In the data rows, the value 128 means zero.
Here are some points, one per row:
[155 135 160  91  94 111 134 151]
[111 136 140 175 159 144  99 105]
[129 172 189 104 138 146 134 148]
[128 116 130  83 110 117 162 140]
[149 139 176  98 123 131 119 126]
[153 138 159 138 157 151 128 127]
[123  92 118 102 104 136  97 153]
[ 98 111 116 160 183 139  72  96]
[111  94 104  94 154 105 156 136]
[143 142 121 109 141 107 122 126]
[137  71 114 103 111 125  88 153]
[ 80  91  67 195 211 133  37  87]
[107 136 123 192 158 186  63  86]
[ 85  83 110 139 124 147  42 126]
[ 61 123 112 195 215 142  34  89]
[144 125 181  90  84 120 142 156]
[128 118 131  94 129 126 138 131]
[113  61 129 109 115 103  99 155]
[114 110 118  76 101 110 129 168]
[121 130 118  85 118  95 173 136]
[153 153 157  85  91 120 141 151]
[ 46  94 134 213 212 147  23  64]
[ 70 139 122 214 190 195   3  89]
[101  93 111  82 133 106 151 167]
[124  78 145  68  88  95 127 175]
[ 92 135 160  99 129 100 121 136]
[146 108 123  70 114 100 147 157]
[143 103 146  84  85  99 142 152]
[ 76  90  80 219 221 145  29  65]
[134 125  76 137 149 130 132 126]
[101 123  88 192 185 149  48 101]
[127 144 125  82 105 116 152 163]
[145 110 161  88 110 119 148 166]
[120 119  94  81 140 105 148 134]
[ 97 118 116  89 125 120 126 155]
[125  68 116  80  90  95 114 169]
[153 100 136  87  91 107 151 168]
[131  80 118  79  77  92 133 150]
[ 74  58 100 196 249 114  26  84]
[135 128 166 101 144 143 138 131]
[ 78  80  83 156 228 140  30  95]
[105 116 130  74 125 111 153 148]
[115 148 158 113 129 132 100 125]
[133  45  93  63  92  94 132 164]
[ 84 109 122 101 130 112 114 163]
[108  72 107 129 115 147  51 132]
[115 123  77 110 140 119 134 136]
[132  61  84  86  85 109 101 144]
[148 108 144  91  92 111 135 153]
[134 104 145  89 103 111 134 149]
[119 124 142  91 121 104 100 162]
[ 91 110 107 187 207 163  34  83]
[ 89  87  74 177 189 130  61  82]
[133  55 109  95  98 100 100 143]
[132 110 120 158 165 133  85  95]
[138  86 144  60  76  98 144 162]
[132  46  95  94 104 103 107 161]
[104 132 141  94 118 110 124 155]
[130  61 130  47  72  74 112 171]
[144 115 171  93  93 110 138 152]
[129 116 146  86 105 104 138 173]
[ 88  79 119  77 122 106 127 175]
[138 129 168  76 103 123 136 162]
[131 112 160  85 106 112 141 147]
[115  67 113 111  99 117  96 156]
[127 128 186 137 145 129 101 127]
[ 66  88  59 202 232 141  24  81]
[101 107  70  79 158 112 144 136]
[129  67 126 103  89 107 119 155]
[173 147 188  96 105 122 126 150]
[ 95 150 147 181 160 174  52  76]
[131 125 150  82  96 120 144 156]
[125 125 149  75 103 115 157 158]
[142 147 129 102 114 138 142 146]
[ 63  75  81 208 218 150  23  86]
[ 95 125 141 175 196 177  78  97]
[115  99 120 160 169 153 103 122]
[145 116 120  70  88 100 126 154]
[ 84 110 115 198 220 141  44  94]
[117 130 138 150 170 150  93 101]
[150 108 112 140 180 123 103 112]
[106  66  96  85  80 117  84 144]
[136 111 141  74  97 107 147 159]
[153 128 157 100 120 125 159 147]
[143 107 162  90 100 106 150 137]
[130 151 167 124 156 137  72 132]
[134 105 138  60  89 100 154 152]
[ 74  83  86 206 207 152  37  79]
[125 130 106 113 149 103 142 145]
[ 88  89  83 191 203 145  22  95]
[ 84 104 124 152 163 122  89 118]
[147 128 158  93 101 135 133 125]
[146 139 148  83 116 131 135 132]
[129 126 129 165 164 134  96 108]
[ 98 121 146  94 127 140 125 151]
[145 135 165 113 121 141 117 125]
[100 119  86  87 154 118 167 145]
[111  67 107  96 105  90  87 140]
[131 113 134 108 101  96 125 156]
[119 137 107  81 132 129 147 131]
[ 99 118 137  94 116 114 113 155]
[ 95  65  56 155 110 133  32 167]
[107 148 150 160 174 155  69 116]
[141 107  65 156 181 122  98 115]
[127 134 166  96 131 149 136 141]
[128  91 136  84  97 101 140 161]
[145 127 189  68 119 125 145 144]
[116  50  73  90 109  97  92 151]
[115  84 112  79 120  99 164 140]
[113 132  76  86 155 128 173 120]
[148 117 158  81 105 106 161 154]
[125  59  99  94 105 129  75 169]
[105 100 154  92 127 115 132 135]
[ 25  88 114 181 255 131  17  94]
[106 124 145 103 125 117 113 150]
[119 118 155 160 162 155  98 103]
[ 86  97 109  74 104  80 162 161]
[ 78 100 123 180 194 144  72  78]
[125 124 105  67 128 110 169 144]
Along one direction, these points spread out more than along any other. Where along it does each point below lie, from 0 to 99? The average is 50, and the first point in the table lies past the average.
[ 88  89  83 191 203 145  22  95] 20
[ 92 135 160  99 129 100 121 136] 55
[ 98 111 116 160 183 139  72  96] 32
[129 116 146  86 105 104 138 173] 64
[153 153 157  85  91 120 141 151] 65
[ 80  91  67 195 211 133  37  87] 19
[106 124 145 103 125 117 113 150] 54
[141 107  65 156 181 122  98 115] 38
[125  68 116  80  90  95 114 169] 62
[107 136 123 192 158 186  63  86] 29
[ 25  88 114 181 255 131  17  94] 13
[114 110 118  76 101 110 129 168] 62
[ 99 118 137  94 116 114 113 155] 56
[129 172 189 104 138 146 134 148] 57
[115  67 113 111  99 117  96 156] 54
[150 108 112 140 180 123 103 112] 42
[145 116 120  70  88 100 126 154] 65
[104 132 141  94 118 110 124 155] 57
[138  86 144  60  76  98 144 162] 70
[127 144 125  82 105 116 152 163] 64
[111  94 104  94 154 105 156 136] 55
[ 78 100 123 180 194 144  72  78] 27
[ 76  90  80 219 221 145  29  65] 13
[134 104 145  89 103 111 134 149] 61
[132  46  95  94 104 103 107 161] 57
[ 86  97 109  74 104  80 162 161] 64
[128 118 131  94 129 126 138 131] 56
[153 100 136  87  91 107 151 168] 67
[116  50  73  90 109  97  92 151] 53
[143 103 146  84  85  99 142 152] 66
[125 125 149  75 103 115 157 158] 66
[125 130 106 113 149 103 142 145] 53
[ 63  75  81 208 218 150  23  86] 14
[129  67 126 103  89 107 119 155] 59
[121 130 118  85 118  95 173 136] 63
[111  67 107  96 105  90  87 140] 53
[143 142 121 109 141 107 122 126] 53
[ 95  65  56 155 110 133  32 167] 38
[128  91 136  84  97 101 140 161] 64
